Rows are one point carried round by a steady rotation, each followed by how many steps it has turned.
The counts run from 0 to 582.
[-20  15 -30  37  10 -23 -37   1   0  58  -3 -41  13   6 -21 -23 -16 -25
  14  -6 -22  -2  17 -12  20 -51  16  14 -15   0  -7 -23  25   9 -16 -21
  -2 -13  26  -8  -8  23  17]
8
[-19  13 -15 -12 -16 -33 -34 -15 -36  23   4  -5 -14   4 -25 -39 -16  -7
  -5  10  36   7  10 -23  37 -13  14  16  -8  20 -35 -20  18  23  -1 -19
  -6 -39  35   3   7  36  10]
277
[-14  22 -24 -17 -37  13 -22  31  33  20  24 -17  22  33 -15  -2  28  -1
  35 -10  29  13  24 -20  11 -15  15 -14 -33   4 -27 -31 -11  -3   2 -28
  26  14  39 -15 -20  10  13]
345
[  4  -2 -17 -10 -20  -3 -33 -15  12  10  25  -5  50   3  -8 -20   8 -34
   6   1  31 -21 -18 -16  58 -51  14 -16  38  19 -11   8  10  -4  -8  12
   1 -13  -3  20  12  37  26]
295
[ -3   1 -25 -27  -7 -17  -6 -11 -15   6  -7 -21 -20  10   2 -13 -18   4
  -7  22  21   5  11   8  35 -24   3  11 -23  22 -65 -29   0  22 -14 -44
  21 -36  23 -24  19  31  28]
163
[-22  21 -24 -20 -35   9 -22  30  35  16  25  -9  29  31 -21  -4  20  -4
  35  -6  42   6  18 -16  11 -16  23  -7 -25   2 -28 -28 -12   7  -2 -26
  25  16  43 -20 -11   6  15]
344
[ 24   0 -16  -8  -2  -8  -8 -13  50   3  -5  -8  31 -17 -10  -3  -4 -22
  -6  15  -4  -9   0 -11  62 -34  -3 -29   3  19 -19   9 -23 -22 -30  -7
  21  44   1  17  -3  30  45]
65
[ 10  -2 -16 -34 -39   8 -28  19  40  13  37   1  30  27  -3 -17  35   3
  -4  -2  55 -13 -14 -15  52  -9 -21 -20  11  18 -23 -25  17   3   7 -19
  -7   1   9  18  11  24  13]
549
[  2 -10  -5  21 -19 -34 -62 -23 -11  25   6 -19  35  24 -14  -1  20 -13
  20 -15 -27  -2   7 -19  36 -24  20   4 -16  -8 -16   6 -22 -17  -4  -5
   1  -2  12  46 -34  29   8]
265
[ 15  30  -2 -41   1  12   3   2  31 -50  14  -9 -18 -10  -8 -13 -12   7
 -14  13  35  -1   4 -15  57  -3  -2 -16 -24  36 -33 -18  -5   6 -29 -24
  27  -6  20   4  -7  27  26]
569
[ 17  15 -31 -23  -5  17 -11  12  40  23  24 -24  17  -8 -14 -14  13 -10
   0 -21  22  29   5 -25  43 -30  -2 -27 -17  33   7 -11   8 -41  -1  -4
  21  10  21 -12 -13  31  40]
207
[  4  32 -20   0   0   3 -11  -2  29 -25  11 -36   3 -29 -13 -12 -13 -28
  -5 -18 -12  30   0 -14  47 -31  30  -5 -20  13   3  21 -20 -13 -24  -6
  28  -3   7  10 -44  44  31]
474
[-14   5 -24  28  13 -36 -43  10  18  28   2 -47  30  -8 -35 -13  -7 -20
  11 -19 -22 -23   4 -28  15 -41  24  21 -15  -7  30  -5  -8 -11 -21  -9
   8  20  25   8 -25  14  14]
355
[ 12  -8 -29   1 -13 -43 -27   1  10 -15 -20 -24  10 -20 -18 -29 -25   2
 -38  21   9 -22 -18 -11  59   0 -17  24 -14  13 -25  -2   7   6  -8 -36
   1  37  -3  28 -18  26   7]
538
[ 21 -18  -2 -39 -11   2 -22 -17  -9 -44   9 -22  15  13 -10  -3  14   8
   5  10  29 -35   9  -7  44 -16   8  19 -29  35 -54 -25   0 -22 -13 -20
  40   0   9  -5   1  11  28]
430
[  1  11  -4 -12 -11   0 -33 -12  19  13  21  -3  40  11 -31 -13  26 -19
  32 -12  24 -23  20 -45  33 -34  28 -16  -6  16   1 -12 -18 -32 -22  14
  27  15  41   0  -9  14  28]
90
[ 25 -26  12 -24 -30 -17 -36 -28  13 -10  21  -6  25  28  -6   7  44  -4
  12  -3  14 -14   3   0  52 -23  13 -16  -3   5 -26   4 -43  -4 -14  -6
   9 -21   6  35  -1  37  26]
406
[-13  -4  -4 -15 -19 -33 -32  -2   4 -31 -16  -2  17  13 -22   3 -17   0
  -6  30   1  -7  -9 -10  43 -13   0   4 -27  23 -64 -10 -18   3  -3 -22
  21  49  17  38 -25  16  11]
425
[ 22  23 -32 -18  16   8 -13  13  35  26  27 -39  -7 -17   0 -15   2  -3
 -11 -23  16  18   8 -29  45 -30 -10 -20 -21  35  18 -22  19 -33 -10 -13
  14 -14  15 -16  -6  33  35]
209
[-10   8  16 -20   6  -4 -54  26  37 -15  35 -28  21  45   5  35  27  13
  12  -6 -19  -3   5 -18  29 -33  -3 -20 -36  10 -11 -26 -19  -7  -8  -6
   8  -6  21  37 -15  16   3]
580
[  2  -4 -42 -11  -4 -26 -20 -24  -6  29   0 -18  32 -16 -19 -28 -14 -31
  12  11  29 -19   5 -34  31 -54  23  -9  17  26 -13  -8   0 -16 -15   2
  21  13  19 -18  16  29  39]
182
[ 26 -43  -5 -27  -8 -14 -43 -23 -17 -17  23 -42  19   6 -22  -2  24  -5
  -7 -14   9 -14 -15   4  46 -41  11  27 -16  27 -13  -2   9 -27  10   5
  18 -15  -4  17 -10  36  28]
290
[ -3  38 -22  -2  12   9   6   2  31 -26  16 -35 -14 -30 -17 -27 -24 -19
  -6 -10  18 -13   2  -6  41 -29  32  13  -6   5   0  -3   2  27 -46 -30
  22 -35  15 -25  -6  34  29]
478
[ -5  -5 -16 -25  -6 -25 -18   8 -10   3   5 -32  -6  25   4  -5 -10   7
  -5  26  24 -25   7   9  25 -33  -1  17 -12  12 -58 -42   9  34 -13 -49
   6 -36  19 -16  31  20  13]
165
[-13  -8 -35 -20  -6 -33 -26  37  16  -4  -7 -36   1  -8 -22 -14 -28  10
 -24  18  10   1 -15  -8  25 -19 -14  23 -40  28 -27 -31  25   5  17 -34
  17  48  15   2 -13  12   4]
193
[ -2  13 -13 -33   4 -18 -10   8  10 -52   5 -38  -4  -8 -20  -7 -11  -2
   3   2  27 -41   7 -19  14 -23  31  24 -31   9 -13 -20 -33  11 -36 -34
  38  -3  28 -28  -2  12  15]
338
[ 19  14 -13 -29  20 -23   3 -23  15  11   0 -11 -13 -20 -17 -10 -17  -9
 -10  12  16  -5  22 -25  46 -36   7 -23 -13  41 -20 -15 -14 -16 -38 -13
  31  -2  28 -17  15  36  47]
69
[  0 -39  -1 -25   0 -28 -20  26  38  29  19 -29  -5  20 -30  -2  16   8
 -17  14  16  -4  -8  20  29 -42 -26   4 -19  19 -23 -40  27  15  16 -21
   0  18  22   2  18  22  29]
54
[  3  25  -9 -14 -11   1 -34 -12  16  18  21   2  36  12 -23 -15  24 -17
  35 -13  21 -10  26 -52  29 -29  26 -28  -8  19   3 -12 -20 -37 -18   7
  24   7  36   7 -11  15  27]
91
[ 19 -11  -3 -16  38 -26 -42   2  14  10  22 -46   5  -4  -8   7   2   8
 -26  -3 -14 -15  -7 -27  46 -39 -27 -10 -22  36  17 -23  16 -23  -5   1
  -1 -13   3  28   6  34  22]
557
[ 10 -15  -2  -3 -10 -19 -24 -27  14  12  11 -39  19   7 -26  -1  27 -23
  24 -21 -10  -8  17   4  23 -49  45   3  -8  -8   1   9 -42  -3 -29  -4
  21 -24  18  -1 -11  36  40]
497
[ 28   9 -19  21 -20  -9 -45 -36  -9  -3  -5 -23  34  -4   8 -16   5 -17
   8  -7 -20 -10   5 -18  62  -6  14   6  -9   5 -20  17 -26 -24 -25 -22
  10 -19 -11  35 -37  36  13]
268
[  5  24  -1  31   9   2 -33  26  67  32  12 -26  19  14   0   6   8  -8
   7 -13 -38  -6  13 -10  46 -22 -17 -17 -15  -7  -3 -24   1   0 -32 -28
  -6   6  11  28 -26  20  20]
237
[-24  32 -26   9  10 -20 -22  27  44  -3 -14 -28  23  -9   0   8 -38 -11
  -8  20 -26   0  -4 -23  31 -40  -3 -17 -20  11 -17  -9 -17   8 -25 -22
  12  44  14  20 -21  17  10]
331
[-14 -15 -21 -20  -6 -27 -29  15  -3   9   6 -31   6  32   1  -6  -9   8
  -2  26  27 -33   1   7  17 -34  -5  17  -7   8 -51 -45  11  38  -7 -46
  -1 -27  17 -11  31  19  10]
166
